The rows of D fall into 4 groups, and each row is roughly a mix of its group's hidden directions.
D (132 x 10):
[[ -1  -3  -4  15  13  -9  18 -40 -31   4]
 [ -7  15  28   2  12   3   3   5  25  39]
 [  3   0  20  13  -9 -15  11  27  19 -35]
 [ 27   0  35 -29 -13  16  -4   9  -6  -3]
 [ 18 -21   8  29 -20 -10   0  12  17  27]
 [ -3  23 -38   1 -17  22  -6 -25   1  -1]
 [-14  -9  15  28   5 -15  32  21  12  13]
 [  3 -22  30   1   7   7  -3  36   1 -23]
 [ -2  11  -6  15  -4  24   6 -10   6 -47]
 [ 24  25   7 -19   2  25 -17  21  16   9]
 [-37   2   1  20  23  11  -2 -10  23 -17]
 [-12  38  -8 -10 -14   5 -10  18   4 -29]
 [ 25  13 -23   3 -10  11 -17 -33 -13  14]
 [ 26 -30  14  -3 -26  -1 -18  -2  18 -12]
 [ 24  12   8 -30 -11  14 -33   8  14   1]
 [  1   9 -29  11  19  -6  -8 -14 -22  33]
 [-30 -15   1  13   6 -11  12  27 -13 -28]
 [-45   8  15  -3   7 -17  13  20  -8   2]
 [ -1   7 -16  -7  23   9 -12 -14  -7  44]
 [-16  14  18 -22 -18   0  23  34  -3   6]
 [ 17 -14  32  -9 -12  21 -12  10  12 -27]
 [ 31  -6  -2 -15 -19  29 -19 -11  21   3]
 [ 25 -26  33  -4 -15  -1  -1  16   8  19]
 [ 28   9 -12  13 -36 -11  10 -19   3 -17]
 [-26 -16  20  34  12 -17  17  -8   2   4]
 [-23 -16   2  14  -6  -2  26  26 -15 -27]
 [-15   6   0 -19  -9  -4  13   6   5 -49]
 [ 28 -19  -5  24 -20 -16   4  27  -6  10]
 [ -5  20 -26  -4  10  11 -10 -39   3  19]
 [ 13  -4  -7  16 -35 -22  18 -23   6 -15]
 [-29  -6  -7  -6  34 -15  16  -6 -25   5]
 [-18  -1  21 -20  38   2 -13  15  -5  18]
 [-13 -30  14   8  13   1 -18 -10  31  21]
 [ 36  25   6 -10  19  -5 -22   2  12  16]
 [-25  17  11   0   8 -28  25 -23   4  17]
 [ 25 -14  29 -14   3  -9   2  36   8   1]
 [ 15  13 -23 -10   2  10 -16 -42   7  12]
 [  3   7  -1 -35  -1   9  -4  -1 -13 -43]
 [ -1 -39   4  16  -2  -4 -16   2   5  34]
 [ 13  23 -14 -10 -15  16  24 -11  -6 -34]
 [ -4 -26 -16  19 -26   9  -2 -20   4  29]
 [-36   5  24   3  13  -1  15  10  10 -29]
 [  8   8  24  25  11  27 -11  -8   2  31]
 [ 10  -2  -2 -13   8 -33  -3  -7   8  42]
 [ 19 -35  16  28 -17   1 -13   4  11  -9]
 [-22 -21  22  19   5 -24  16  24  -7  -6]
 [ 29   3  16 -27   9  -3 -18  16  13  26]
 [ 33   6  -5 -13 -11  38  -6  19   7  -1]
 [-22  -9  -1  -8  26 -18   3 -24 -28  17]
 [  8 -26   4  -2 -22  18 -19  36  -6  -9]
 [ 18  28  -9 -22   3  -3   7  -3   8  39]
 [  8 -21  25 -24  12   8  -4  37  -7  -5]
 [ 31   3   9 -19  -7  26 -22  24   7   6]
 [  7 -20  23 -23  -4  11  -5  26  11 -30]
 [ 18  19 -22 -23 -11  27 -12 -21   7   9]
 [ -2 -34  12   7   5 -30 -16   8   3  28]
 [ 39 -11  -1 -21   3  -6  -9 -15 -20 -21]
 [ 20 -14  -6 -14  23  20 -10  17   5  34]
 [ 37   7  -4   0 -29  17  -7  -7  24   7]
 [-14  -4  31  -1   1 -10   6  41 -13 -13]
 [  0   8 -20 -12 -15  26 -11  -6   5  40]
 [ 23  15 -16 -22  -5  28 -14 -22   2  20]
 [-18 -13  14   0 -15 -20  13   8  17 -39]
 [-28  33   7   4  30 -11  13  -5  10   6]
 [-18 -26  17  30   5 -18 -15  -5  -6 -21]
 [  9  -8  15 -23  25   4 -11  13 -26  29]
 [-19   0 -15  39 -10  -1  11 -17 -17 -20]
 [ -4  17   2 -12   1  22 -32  -4   7  36]
 [-20  28  25  -8  19  -7 -10  16   8 -25]
 [ 13  10  22  -5  -3  22 -19  33   2 -24]
 [-16 -13   9   6  27 -17   8  27 -11  29]
 [-16  12  20 -23  -5  -5 -16  31  23 -13]
 [-11 -15  -4  20  17 -31   2 -36   1   7]
 [ -1  13  -5 -41 -16   8  12  16 -12  25]
 [-19  -8 -29   7 -17  12  37 -12  -1   9]
 [ -2   5  13 -28 -11  10  14  22   6 -38]
 [ 10   4   6  23 -21  -9  -5 -38  24  10]
 [-31 -17  17  14  16 -21   4  15 -14 -21]
 [-10   6  -7 -28 -18  34  -8  -4 -29   0]
 [ 11   9  31 -20   1 -23 -20  15  18  19]
 [-37  10   3  -2  30 -17  -1   1 -20 -16]
 [ 14  14 -28   0   6   3   4 -37  12  25]
 [-30   9  45   2   9  -3  -2  -6 -14   5]
 [ 28   9   5 -25   6  34 -13   6 -14  16]
 [-22   2   1 -21   5 -27  13   3 -16 -34]
 [  1  19 -22 -14   8  17 -16 -30 -11  25]
 [-27  -3 -30  33   9  19  -9  -7  -3   5]
 [  4   9   6  16  19 -24  -4 -38  23   2]
 [ -7 -13 -16  32  -3  -6  -1 -41   5   6]
 [  0 -38 -15   1  11   3 -31  -4  14 -17]
 [  3  19  -5  11  23 -10  12 -32   4  32]
 [ 10  -3  19 -23   4 -23 -20  28  -6  23]
 [ 30  10   0 -17  -2  -3  -6  42  10  10]
 [-16  14  13 -28  21  15 -10 -30   0  16]
 [  5  25 -21  10   3  10 -33 -20  -4  23]
 [ 26  -1  -1  -9 -33  -2  29  19  11 -14]
 [-26   8   7  10   9   4  21  11   4 -42]
 [-28  33 -16 -14   6  20 -12 -18  -7  -4]
 [-10  15 -16  17  15 -22  12  -1 -28  29]
 [-37   6 -11  31   7  -7   1 -25   8   7]
 [ 14   0 -27  22  10   6   9 -28  17  25]
 [-33  12  26  25   6 -13  20   1   6 -12]
 [-13   5 -28  20  10  15 -11  -4  37   9]
 [ 17  13  -9   4   5  -4 -10 -39  32  10]
 [-13 -17  15  24  17 -21   1   7  -3  36]
 [  9   8  -5   8 -12  25 -17  34  15 -25]
 [ 24  11  13 -27   8  -8 -25   2   9  30]
 [ -8  22 -32  10 -25  18  -7 -18  16   9]
 [ 15   1  -1  40  36  -9   8   8  -2  -6]
 [ 41 -14  16  -5   6 -12  -6  19  13  20]
 [  5 -29 -12  34 -18 -19   3 -15  -1  16]
 [-18  29 -14 -10  -5   4 -13 -37 -16   4]
 [-16 -13  19  19  33  -5  18   8   9  25]
 [ 15  -2  25 -17 -10  22   3  26   7 -29]
 [-21  -3  13  27  -5  17   4 -27  17 -25]
 [-17  -7  16  37   8 -14   5  19   8 -26]
 [  6 -11  33 -23  10 -13  -8  33   7   8]
 [ 14  24 -20 -33 -22  22 -11  -4   4   3]
 [-15  32   9 -24  24  13 -18  -1 -17   1]
 [ 13  26   9 -44  13  15   2   3   1  -6]
 [ -1  -3  33   2 -12 -27 -10  31   9 -14]
 [ -5 -16 -22  22 -24 -11  -9 -15  28  19]
 [ -7   4 -28 -17 -26  -1 -12 -29 -22   3]
 [-13 -26 -10  44 -10 -12  11  -8   0  -4]
 [ 14 -19  32 -26  -9  -5  -1  24  -5 -19]
 [  0 -20  12  11 -12  15  -6  39   4 -26]
 [-34  -7  10  28  21 -19   3   2  -3 -20]
 [ 15   4  30   4   4  27 -34  17   6   2]
 [-29 -18 -16  11 -10 -23  17 -16 -21 -12]
 [-18 -34  15  36  -1   6  -1   9   1 -14]
 [-17   2  27 -24   3   1  -3  37   4 -18]
 [ 19  -9   3   8  -8  12 -10 -25  17  40]]
Here is one row of each group, with its name. Which group are the others in?
[ 38  19 -20 -11   7  25  -9  -7  -2  15] | (69)
[-10 -12   7  35   1  12  16  15   5 -34] | (13)
[ -6   6 -14  18  28 -10  -9 -25 -10 -32] | (131)
[ -2  -3  19 -30  -8  12  -4  -1   9 -42] | (134)

[ 12   2   9   0 -16  24 -15  19  18 -37] | (13)
[ 10  21 -21  -7  10  -8  -3 -43   4 -16] | (13)
[ 13  22 -14 -21   1  19 -29  -8 -10  27] | (69)
[  7 -24 -17  22  19  -2 -32 -17  -8  16] | (134)
[ 12 -13  35 -24  11 -20  -1   7 -20  17] | (69)
[-11  19  16 -44   8   6  -4  16  16 -10] | (69)
[ 28 -23  21  -9 -19 -11  13  21  -4 -19] | (131)
[-21   7  -7   5  32  -6  -3 -13 -14  37] | (134)
[38  7 12 -9 -4 21 -9  5 23 22] | (131)
[ -6 -33  30  16   3   3  -8  16  27  -2] | (134)
[ 15   0  -1  41  17 -13  15  -9  22 -15] | (69)
[  7  -1  34 -16   6 -31  17  12  -9 -20] | (131)
[ 12  14  -1 -24   8  19 -21 -34 -15  12] | (134)
[ 29  14 -12  -4 -13  40 -12  -7  12   7] | (134)
